In the data rows, the value 50 means zero.
Here are some rows, each followed by its group. Rows of different groups can look alike.
[58. 63. 23. 72. 77. 36. 45. 56. 55. 65. 51. 35. 34. 55. 68. 44. 36. 49.
 71. 39. 71. 51. 49. 46. 55. 57. 55. 53. 36. 44. 43. 46. 58. 61. 52. 43.
 55. 35. 60. 55. 36. 51. 44. 60. 60. 46. 54.] A
[39. 32. 61. 46. 54. 67. 63. 58. 31. 59. 44. 49. 58. 58. 48. 59. 55. 67.
 54. 50. 37. 57. 31. 58. 43. 34. 37. 54. 49. 56. 65. 61. 30. 46. 55. 50.
 50. 56. 31. 42. 64. 59. 45. 50. 31. 66. 53.] B
[69. 50. 63. 33. 40. 27. 25. 45. 62. 36. 67. 77. 71. 29. 27. 44. 58. 36.
 38. 63. 37. 30. 60. 54. 52. 58. 65. 27. 55. 52. 31. 37. 67. 25. 35. 56.
 41. 59. 61. 55. 47. 32. 72. 43. 67. 38. 30.] C
[40. 27. 61. 52. 50. 66. 68. 53. 30. 57. 46. 47. 61. 60. 45. 54. 55. 65.
 52. 53. 35. 55. 32. 54. 39. 41. 36. 55. 52. 63. 67. 67. 31. 44. 55. 51.
 49. 58. 30. 38. 61. 55. 45. 51. 31. 66. 53.] B
[53. 50. 43. 47. 20. 61. 47. 39. 73. 27. 56. 56. 57. 42. 46. 32. 73. 28.
 30. 16. 57. 33. 73. 29. 78. 58. 64. 35. 63. 60. 41. 36. 44. 71. 47. 58.
 36. 73. 57. 46. 66. 50. 72. 26. 56. 31. 58.] D
[37. 45. 58. 51. 54. 69. 63. 45. 31. 57. 40. 40. 45. 59. 50. 66. 47. 62.
 45. 55. 38. 61. 32. 64. 35. 34. 41. 66. 49. 51. 68. 76. 43. 45. 55. 48.
 53. 44. 32. 46. 58. 64. 39. 63. 31. 68. 59.] E
[67. 54. 59. 35. 40. 30. 24. 45. 58. 36. 64. 72. 74. 31. 25. 43. 59. 39.
 40. 67. 39. 32. 59. 52. 52. 61. 59. 32. 56. 53. 34. 40. 67. 26. 33. 54.
 44. 60. 60. 56. 47. 32. 73. 40. 68. 38. 26.] C
[68. 43. 66. 32. 39. 27. 29. 53. 64. 26. 71. 74. 58. 26. 29. 39. 62. 31.
 32. 56. 41. 24. 52. 46. 56. 65. 65. 26. 62. 61. 27. 38. 56. 25. 35. 58.
 43. 64. 67. 54. 59. 38. 63. 44. 69. 34. 31.] F
[44. 43. 54. 43. 50. 57. 49. 55. 40. 52. 46. 47. 60. 47. 45. 47. 54. 55.
 50. 60. 42. 52. 47. 52. 53. 48. 42. 48. 47. 55. 57. 54. 40. 44. 48. 48.
 50. 55. 39. 49. 52. 53. 50. 45. 42. 52. 50.] E
[40. 78. 37. 70. 48. 45. 62. 44. 60. 61. 38. 36. 32. 68. 68. 59. 26. 53.
 68. 52. 71. 74. 68. 52. 39. 52. 48. 67. 39. 23. 54. 43. 71. 64. 61. 39.
 62. 32. 66. 57. 23. 50. 30. 62. 56. 61. 62.] G
[58. 58. 28. 48. 74. 40. 23. 60. 51. 44. 57. 44. 35. 34. 64. 33. 50. 49.
 59. 32. 60. 28. 45. 49. 65. 58. 56. 51. 38. 49. 37. 60. 33. 58. 46. 47.
 50. 44. 57. 51. 53. 53. 52. 56. 56. 31. 55.] D
[57. 52. 43. 39. 19. 58. 45. 40. 73. 26. 53. 55. 50. 40. 53. 36. 70. 37.
 35. 17. 58. 39. 71. 26. 71. 62. 57. 27. 59. 69. 41. 39. 42. 79. 50. 55.
 40. 70. 57. 49. 66. 45. 68. 32. 53. 29. 52.] H
[39. 41. 58. 52. 58. 69. 62. 49. 31. 58. 39. 39. 47. 61. 51. 68. 49. 66.
 46. 55. 39. 61. 29. 63. 38. 35. 38. 65. 45. 49. 68. 75. 41. 47. 56. 49.
 53. 43. 30. 44. 61. 65. 39. 61. 27. 67. 59.] E
[49. 71. 34. 75. 60. 42. 63. 55. 60. 69. 40. 42. 27. 72. 69. 54. 26. 50.
 75. 48. 74. 66. 63. 43. 41. 47. 51. 63. 43. 26. 49. 35. 71. 63. 58. 45.
 66. 31. 63. 62. 22. 46. 35. 60. 62. 59. 58.] A
[43. 40. 54. 43. 49. 56. 51. 57. 39. 53. 44. 44. 57. 46. 46. 49. 54. 58.
 49. 60. 44. 53. 49. 49. 52. 46. 42. 51. 49. 51. 57. 51. 41. 49. 49. 47.
 49. 60. 39. 49. 52. 51. 52. 47. 43. 52. 48.] E
[42. 33. 62. 49. 55. 65. 65. 58. 31. 58. 42. 50. 59. 56. 49. 54. 54. 59.
 48. 48. 37. 56. 33. 51. 52. 39. 37. 55. 52. 61. 63. 59. 31. 47. 56. 50.
 52. 57. 31. 39. 66. 57. 47. 53. 29. 61. 58.] B
[46. 73. 33. 75. 57. 44. 63. 48. 59. 66. 46. 36. 32. 70. 69. 53. 26. 51.
 73. 50. 74. 71. 64. 47. 43. 53. 52. 66. 40. 29. 48. 33. 76. 66. 58. 44.
 64. 30. 66. 61. 24. 46. 34. 55. 58. 59. 60.] G
[49. 37. 54. 42. 48. 56. 53. 54. 34. 61. 46. 41. 61. 53. 43. 54. 55. 65.
 54. 70. 37. 56. 37. 55. 42. 46. 38. 43. 50. 56. 60. 58. 37. 44. 50. 53.
 51. 59. 36. 42. 53. 42. 55. 47. 40. 62. 40.] E
[43. 35. 63. 50. 58. 69. 63. 51. 27. 61. 42. 47. 52. 63. 51. 64. 52. 67.
 47. 54. 34. 58. 27. 65. 37. 33. 32. 63. 46. 54. 70. 73. 38. 45. 65. 53.
 50. 46. 28. 39. 61. 62. 43. 63. 28. 69. 60.] E
[62. 53. 58. 34. 39. 32. 27. 43. 55. 41. 57. 73. 73. 33. 29. 45. 57. 44.
 42. 73. 39. 35. 59. 50. 50. 57. 60. 32. 55. 54. 38. 40. 62. 27. 34. 53.
 48. 57. 59. 55. 48. 32. 74. 40. 64. 43. 25.] C
[48. 68. 30. 73. 63. 42. 65. 50. 58. 69. 41. 38. 34. 70. 70. 54. 27. 52.
 72. 47. 75. 66. 63. 48. 45. 53. 55. 60. 44. 28. 48. 39. 75. 64. 57. 41.
 59. 31. 63. 60. 28. 47. 34. 58. 62. 56. 58.] A
[58. 62. 26. 68. 77. 39. 45. 59. 54. 63. 52. 38. 34. 53. 71. 42. 37. 53.
 71. 37. 69. 46. 47. 46. 56. 58. 53. 58. 40. 43. 43. 48. 53. 64. 50. 46.
 54. 32. 58. 57. 40. 49. 43. 59. 60. 42. 51.] A
[62. 41. 62. 24. 41. 29. 30. 56. 62. 27. 69. 70. 56. 27. 34. 36. 60. 25.
 34. 53. 42. 31. 47. 45. 67. 67. 65. 28. 59. 65. 26. 31. 45. 31. 35. 59.
 38. 60. 63. 52. 60. 44. 55. 44. 66. 29. 37.] F
[48. 53. 46. 38. 35. 53. 42. 46. 64. 27. 49. 60. 50. 35. 49. 32. 66. 29.
 37. 34. 54. 42. 64. 33. 72. 60. 53. 35. 54. 62. 39. 41. 37. 69. 55. 57.
 41. 66. 54. 52. 61. 47. 61. 37. 54. 26. 50.] H
[61. 42. 63. 34. 43. 31. 31. 58. 65. 29. 72. 68. 51. 30. 35. 34. 64. 27.
 33. 49. 44. 29. 47. 42. 59. 68. 67. 32. 61. 67. 28. 31. 50. 32. 37. 58.
 40. 64. 63. 49. 55. 41. 58. 42. 65. 28. 41.] F
[67. 52. 61. 33. 41. 32. 30. 41. 58. 42. 65. 74. 72. 32. 30. 44. 58. 43.
 41. 73. 37. 32. 63. 52. 49. 58. 61. 36. 54. 51. 34. 38. 63. 31. 34. 54.
 43. 60. 59. 58. 48. 35. 77. 42. 65. 45. 23.] C
[58. 52. 43. 45. 17. 60. 46. 36. 74. 27. 56. 53. 55. 41. 50. 33. 72. 29.
 30. 14. 57. 36. 74. 26. 75. 61. 60. 32. 65. 69. 42. 34. 44. 74. 45. 58.
 41. 70. 57. 42. 68. 46. 71. 28. 54. 30. 55.] D
[51. 49. 45. 45. 27. 58. 45. 43. 67. 30. 57. 61. 59. 35. 45. 39. 73. 25.
 28. 20. 56. 36. 71. 23. 80. 57. 65. 38. 60. 62. 37. 35. 50. 67. 45. 58.
 32. 71. 55. 45. 62. 45. 69. 25. 59. 31. 60.] D
[41. 42. 59. 51. 54. 69. 59. 47. 33. 55. 39. 40. 48. 59. 50. 70. 48. 66.
 44. 56. 38. 61. 34. 62. 36. 33. 37. 65. 46. 53. 68. 76. 42. 48. 57. 53.
 52. 40. 32. 44. 57. 61. 40. 61. 30. 64. 58.] E
[47. 31. 61. 44. 50. 62. 60. 57. 31. 62. 47. 42. 59. 56. 45. 56. 56. 66.
 57. 62. 36. 55. 32. 60. 45. 42. 37. 48. 52. 53. 66. 63. 34. 42. 52. 48.
 54. 58. 31. 42. 61. 50. 49. 47. 32. 64. 44.] B
[39. 54. 54. 52. 54. 61. 54. 45. 42. 48. 36. 36. 40. 54. 54. 70. 41. 59.
 48. 55. 45. 62. 44. 63. 33. 44. 47. 72. 41. 42. 67. 71. 47. 53. 60. 43.
 59. 37. 41. 53. 44. 64. 34. 59. 38. 63. 64.] C
[45. 43. 57. 49. 56. 66. 62. 44. 33. 57. 36. 38. 47. 60. 53. 67. 47. 62.
 44. 56. 38. 62. 32. 66. 30. 33. 40. 62. 45. 50. 68. 73. 43. 45. 62. 51.
 50. 42. 32. 44. 57. 67. 38. 62. 31. 65. 61.] E
[51. 69. 30. 75. 63. 43. 58. 52. 59. 66. 46. 38. 29. 69. 72. 52. 27. 56.
 72. 49. 74. 63. 64. 47. 47. 49. 54. 59. 45. 30. 49. 38. 75. 62. 54. 41.
 64. 29. 63. 63. 25. 46. 37. 59. 62. 55. 60.] A
[40. 74. 39. 66. 52. 45. 62. 46. 59. 57. 40. 37. 32. 65. 68. 63. 27. 52.
 65. 50. 68. 74. 65. 55. 37. 46. 51. 67. 40. 27. 54. 42. 71. 62. 62. 38.
 63. 28. 64. 57. 25. 52. 29. 59. 55. 61. 59.] G
[52. 67. 27. 76. 67. 42. 58. 51. 59. 71. 46. 37. 33. 69. 71. 48. 28. 52.
 76. 43. 74. 64. 58. 45. 49. 52. 54. 60. 44. 36. 47. 42. 72. 65. 55. 47.
 59. 31. 63. 59. 27. 47. 39. 59. 62. 54. 54.] A
[44. 37. 56. 48. 52. 60. 56. 56. 36. 54. 44. 47. 55. 52. 43. 53. 55. 60.
 51. 57. 41. 54. 42. 53. 43. 44. 38. 50. 52. 52. 60. 58. 38. 45. 51. 47.
 50. 56. 36. 46. 58. 53. 49. 49. 40. 59. 51.] E
[49. 69. 29. 73. 66. 42. 59. 53. 59. 72. 44. 37. 34. 71. 69. 53. 27. 55.
 75. 47. 75. 65. 63. 44. 46. 49. 50. 62. 41. 28. 48. 41. 73. 63. 56. 45.
 60. 33. 65. 58. 27. 47. 37. 57. 60. 58. 56.] A
[38. 44. 50. 50. 54. 64. 56. 46. 34. 57. 36. 34. 42. 58. 52. 62. 44. 59.
 43. 55. 40. 60. 33. 64. 34. 33. 36. 66. 43. 47. 68. 77. 42. 51. 60. 48.
 54. 37. 35. 47. 53. 67. 39. 61. 32. 64. 60.] E
[38. 76. 39. 64. 50. 47. 59. 42. 61. 53. 39. 32. 30. 62. 69. 65. 28. 51.
 63. 56. 65. 73. 64. 57. 42. 49. 50. 72. 38. 28. 56. 48. 66. 60. 57. 40.
 63. 26. 62. 58. 24. 49. 27. 59. 51. 60. 61.] F
[68. 44. 64. 32. 38. 29. 31. 55. 63. 26. 72. 72. 56. 29. 31. 39. 61. 27.
 35. 53. 42. 26. 52. 48. 59. 65. 63. 30. 61. 64. 28. 34. 54. 30. 35. 56.
 39. 63. 65. 55. 59. 41. 61. 45. 67. 33. 33.] F
[65. 49. 60. 34. 38. 29. 24. 42. 60. 37. 64. 73. 73. 29. 30. 42. 56. 41.
 40. 69. 40. 30. 62. 53. 52. 57. 65. 31. 58. 52. 34. 39. 64. 29. 34. 54.
 43. 60. 62. 60. 46. 30. 72. 40. 68. 40. 28.] C
[43. 35. 56. 52. 57. 69. 66. 49. 29. 59. 42. 42. 52. 63. 52. 66. 52. 70.
 45. 51. 36. 60. 30. 65. 35. 31. 36. 60. 46. 58. 72. 74. 39. 45. 61. 55.
 56. 45. 29. 41. 61. 63. 41. 60. 29. 66. 55.] E
[66. 47. 65. 31. 39. 26. 29. 45. 65. 31. 74. 78. 64. 29. 29. 40. 59. 32.
 35. 60. 39. 29. 54. 50. 53. 64. 66. 30. 56. 58. 30. 38. 62. 27. 33. 52.
 41. 62. 66. 51. 51. 34. 67. 44. 69. 37. 26.] F
[58. 44. 58. 34. 44. 37. 34. 60. 59. 26. 64. 65. 51. 29. 38. 33. 61. 24.
 37. 52. 47. 31. 52. 41. 68. 65. 60. 35. 58. 64. 28. 33. 43. 38. 41. 58.
 39. 60. 60. 50. 63. 49. 54. 44. 64. 29. 45.] G
[59. 62. 24. 63. 79. 39. 33. 57. 50. 58. 55. 39. 31. 49. 68. 43. 41. 50.
 67. 38. 68. 43. 48. 46. 61. 59. 53. 53. 40. 46. 40. 51. 47. 59. 48. 45.
 51. 35. 58. 55. 44. 53. 45. 57. 56. 43. 57.] A
[50. 41. 54. 45. 44. 48. 45. 55. 39. 62. 47. 41. 67. 50. 37. 50. 55. 60.
 55. 71. 42. 51. 44. 56. 49. 48. 45. 39. 52. 52. 56. 53. 45. 40. 43. 54.
 52. 59. 41. 47. 50. 41. 60. 40. 45. 56. 37.] E
[44. 69. 32. 80. 57. 44. 62. 47. 58. 67. 44. 39. 34. 71. 70. 53. 26. 51.
 73. 53. 75. 68. 67. 44. 40. 48. 52. 65. 43. 25. 50. 39. 74. 63. 62. 43.
 61. 33. 66. 59. 21. 45. 34. 57. 60. 59. 57.] G
[41. 44. 57. 52. 55. 66. 62. 47. 34. 55. 34. 39. 43. 58. 51. 70. 47. 61.
 45. 57. 38. 62. 32. 64. 34. 36. 42. 65. 46. 48. 69. 75. 39. 48. 58. 50.
 53. 41. 33. 44. 56. 70. 38. 63. 30. 64. 59.] E
[61. 49. 41. 40. 18. 58. 42. 42. 73. 26. 56. 53. 54. 43. 48. 33. 74. 37.
 30.  9. 55. 39. 70. 25. 73. 62. 57. 26. 67. 69. 42. 33. 39. 78. 47. 54.
 38. 72. 58. 47. 62. 46. 72. 34. 54. 31. 54.] H
[37. 34. 60. 47. 55. 65. 64. 56. 31. 60. 45. 55. 58. 59. 50. 54. 55. 67.
 50. 50. 37. 57. 31. 59. 42. 37. 39. 53. 50. 63. 64. 63. 33. 44. 58. 57.
 47. 61. 31. 40. 65. 62. 47. 57. 31. 63. 57.] B
[44. 31. 57. 49. 55. 64. 64. 57. 30. 58. 47. 52. 58. 59. 45. 57. 54. 64.
 52. 57. 35. 55. 34. 57. 43. 41. 34. 52. 52. 54. 67. 62. 29. 46. 54. 46.
 48. 57. 31. 42. 62. 51. 46. 50. 30. 65. 50.] B
[36. 68. 45. 54. 48. 54. 57. 46. 54. 47. 39. 31. 27. 56. 64. 67. 32. 52.
 49. 53. 57. 67. 55. 59. 37. 41. 49. 73. 42. 34. 61. 58. 60. 59. 61. 42.
 53. 30. 54. 56. 32. 59. 30. 63. 45. 61. 60.] F
[48. 67. 32. 79. 59. 44. 60. 51. 60. 70. 46. 40. 30. 74. 70. 52. 27. 53.
 74. 47. 73. 66. 65. 46. 44. 51. 50. 59. 43. 31. 50. 37. 74. 65. 54. 44.
 59. 31. 63. 61. 23. 48. 36. 58. 61. 61. 61.] A
[39. 71. 40. 60. 49. 52. 56. 42. 56. 49. 35. 31. 25. 59. 67. 64. 30. 52.
 57. 54. 60. 69. 65. 60. 37. 47. 48. 68. 41. 26. 57. 57. 64. 60. 61. 39.
 61. 31. 58. 58. 28. 58. 29. 61. 48. 62. 58.] F
[40. 72. 43. 58. 50. 52. 58. 40. 57. 51. 36. 35. 26. 59. 66. 66. 28. 52.
 56. 55. 61. 70. 63. 66. 34. 47. 46. 71. 40. 27. 58. 56. 62. 59. 61. 38.
 62. 27. 58. 59. 28. 54. 28. 55. 48. 60. 59.] F
[47. 46. 54. 41. 48. 54. 47. 56. 42. 48. 49. 50. 56. 40. 44. 48. 55. 54.
 49. 58. 45. 51. 48. 54. 52. 47. 44. 50. 49. 54. 51. 46. 42. 49. 51. 49.
 47. 57. 43. 51. 47. 52. 52. 44. 46. 49. 48.] C
[52. 48. 43. 43. 16. 62. 47. 42. 72. 30. 58. 56. 59. 40. 47. 36. 73. 21.
 26. 15. 56. 34. 72. 24. 79. 59. 66. 33. 62. 63. 41. 35. 46. 72. 44. 58.
 38. 71. 57. 41. 66. 50. 72. 28. 57. 31. 53.] D
[39. 35. 60. 53. 57. 67. 68. 51. 28. 62. 41. 47. 55. 65. 49. 69. 50. 69.
 46. 50. 32. 61. 28. 63. 33. 35. 31. 62. 45. 56. 70. 73. 43. 46. 59. 49.
 55. 46. 30. 43. 63. 62. 40. 58. 27. 67. 52.] E
[59. 60. 28. 61. 75. 38. 33. 62. 50. 49. 56. 44. 35. 37. 65. 37. 47. 47.
 66. 32. 65. 35. 43. 47. 56. 60. 55. 53. 37. 48. 38. 59. 39. 60. 43. 44.
 47. 41. 58. 52. 52. 51. 49. 63. 55. 35. 54.] D
[61. 42. 64. 29. 42. 30. 31. 53. 63. 28. 70. 67. 53. 29. 33. 37. 61. 24.
 34. 50. 44. 28. 46. 44. 61. 68. 62. 32. 62. 66. 29. 35. 51. 30. 34. 59.
 41. 62. 66. 51. 59. 42. 59. 43. 66. 28. 37.] F
[49. 53. 42. 36. 39. 51. 40. 48. 64. 32. 50. 57. 45. 34. 52. 31. 66. 35.
 40. 32. 56. 45. 64. 29. 71. 63. 53. 37. 57. 63. 39. 36. 40. 69. 51. 49.
 41. 68. 56. 50. 64. 48. 63. 40. 54. 26. 56.] H
[45. 74. 30. 76. 62. 42. 59. 51. 58. 69. 41. 39. 33. 70. 74. 55. 26. 54.
 74. 47. 74. 70. 63. 49. 48. 52. 54. 61. 47. 29. 49. 36. 78. 65. 58. 45.
 61. 30. 64. 59. 24. 52. 35. 57. 60. 56. 59.] A
[50. 70. 32. 75. 61. 43. 62. 49. 59. 68. 44. 42. 34. 71. 70. 51. 26. 57.
 72. 48. 73. 68. 62. 43. 40. 56. 53. 58. 43. 26. 50. 34. 70. 64. 63. 43.
 61. 30. 64. 57. 26. 47. 34. 58. 58. 57. 55.] A
[57. 46. 43. 43. 19. 60. 47. 42. 75. 28. 57. 59. 57. 40. 47. 33. 74. 29.
 30. 13. 57. 37. 69. 26. 76. 60. 62. 35. 62. 65. 41. 36. 46. 72. 45. 59.
 38. 74. 57. 41. 66. 47. 71. 32. 54. 30. 55.] D
[53. 45. 45. 41. 23. 59. 46. 43. 70. 32. 60. 56. 59. 36. 42. 34. 74. 24.
 26. 22. 57. 35. 67. 26. 75. 60. 65. 36. 61. 62. 38. 38. 43. 67. 47. 60.
 35. 72. 55. 41. 60. 48. 70. 30. 60. 31. 59.] D
[49. 70. 33. 77. 59. 44. 63. 49. 57. 66. 43. 39. 31. 73. 71. 49. 26. 53.
 71. 48. 75. 65. 61. 45. 44. 50. 52. 66. 42. 31. 48. 35. 73. 64. 56. 45.
 63. 32. 63. 58. 28. 42. 37. 58. 63. 56. 59.] A
[37. 75. 41. 61. 47. 49. 59. 40. 56. 50. 37. 30. 28. 59. 65. 62. 28. 52.
 60. 53. 64. 71. 62. 57. 39. 47. 48. 70. 41. 27. 57. 53. 65. 62. 61. 37.
 64. 30. 61. 55. 26. 55. 29. 57. 49. 61. 59.] F
Which 2 groups are nearest to each row below, nearest first, going by the average distance to the group's rows?
[37. 62. 47. 57. 51. 57. 56. 40. 48. 46. 37. 29. 32. 53. 60. 67. 36. 55.
 49. 57. 52. 67. 51. 65. 34. 43. 43. 71. 43. 34. 60. 68. 57. 55. 58. 42.
 59. 31. 51. 59. 37. 61. 32. 57. 43. 59. 58.] -> E A
Which 3 groups are nearest to each row below, nearest first, going by the average distance to the group's rows?
[39. 70. 46. 60. 52. 54. 56. 43. 56. 48. 34. 30. 28. 56. 63. 68. 31. 51.
 53. 52. 58. 67. 59. 60. 36. 49. 45. 70. 42. 24. 60. 56. 60. 58. 58. 36.
 62. 30. 55. 53. 30. 58. 28. 59. 46. 60. 58.] -> A G E
[36. 50. 54. 50. 55. 62. 59. 43. 42. 51. 37. 38. 39. 52. 55. 74. 42. 60.
 46. 55. 44. 63. 38. 64. 36. 36. 42. 71. 43. 44. 64. 75. 44. 53. 57. 43.
 50. 34. 40. 51. 50. 65. 36. 63. 36. 64. 60.] -> E B A
[41. 33. 62. 50. 56. 70. 66. 48. 30. 63. 41. 47. 57. 61. 49. 67. 50. 67.
 48. 53. 35. 62. 24. 61. 33. 33. 36. 61. 49. 54. 71. 72. 35. 45. 60. 53.
 53. 46. 28. 38. 68. 65. 43. 64. 27. 69. 58.] -> B E C
[56. 66. 26. 74. 71. 40. 52. 54. 56. 68. 50. 38. 33. 64. 70. 45. 32. 56.
 74. 41. 72. 54. 56. 44. 48. 52. 56. 57. 40. 38. 46. 43. 63. 64. 51. 43.
 54. 32. 61. 57. 34. 46. 41. 59. 59. 52. 57.] -> A G F
[37. 63. 51. 55. 51. 59. 56. 40. 50. 47. 33. 36. 31. 53. 57. 69. 37. 55.
 48. 56. 52. 63. 53. 63. 34. 45. 48. 70. 41. 35. 61. 66. 55. 54. 56. 43.
 54. 30. 49. 59. 38. 66. 31. 57. 42. 59. 61.] -> E A G
[38. 76. 41. 68. 51. 49. 62. 42. 58. 57. 38. 35. 28. 64. 69. 62. 27. 53.
 65. 51. 66. 69. 63. 56. 34. 51. 49. 69. 47. 23. 53. 48. 72. 59. 60. 42.
 63. 33. 63. 57. 22. 51. 29. 55. 53. 62. 63.] -> A G F
Which 3 groups are nearest to each row below, nearest first, going by the distance to the centre of the group?
[38. 30. 62. 47. 51. 67. 64. 58. 29. 61. 44. 47. 61. 60. 47. 53. 54. 66.
 52. 56. 37. 54. 27. 58. 41. 37. 36. 52. 51. 59. 67. 63. 32. 45. 56. 48.
 50. 57. 30. 40. 63. 56. 46. 50. 31. 66. 47.] -> B E F
[42. 47. 52. 42. 46. 54. 51. 51. 42. 45. 44. 47. 57. 44. 41. 45. 55. 51.
 46. 59. 46. 50. 50. 50. 52. 48. 47. 52. 52. 53. 52. 51. 46. 46. 48. 49.
 45. 57. 43. 53. 45. 51. 51. 50. 47. 46. 47.] -> F E C
Which 2 groups are nearest to each row below, nearest first, going by the distance to the group's nearest row?
[39. 42. 54. 51. 59. 68. 61. 47. 34. 60. 40. 38. 43. 60. 52. 66. 47. 69.
 46. 55. 37. 60. 30. 64. 33. 33. 40. 66. 52. 53. 69. 74. 38. 48. 59. 52.
 51. 38. 31. 46. 61. 64. 39. 63. 30. 64. 60.] -> E B
[67. 46. 65. 29. 39. 29. 22. 45. 60. 32. 71. 76. 67. 31. 27. 43. 60. 34.
 36. 68. 38. 29. 59. 49. 55. 61. 67. 31. 57. 54. 31. 37. 62. 27. 32. 54.
 41. 61. 65. 60. 47. 32. 70. 46. 69. 37. 25.] -> C F
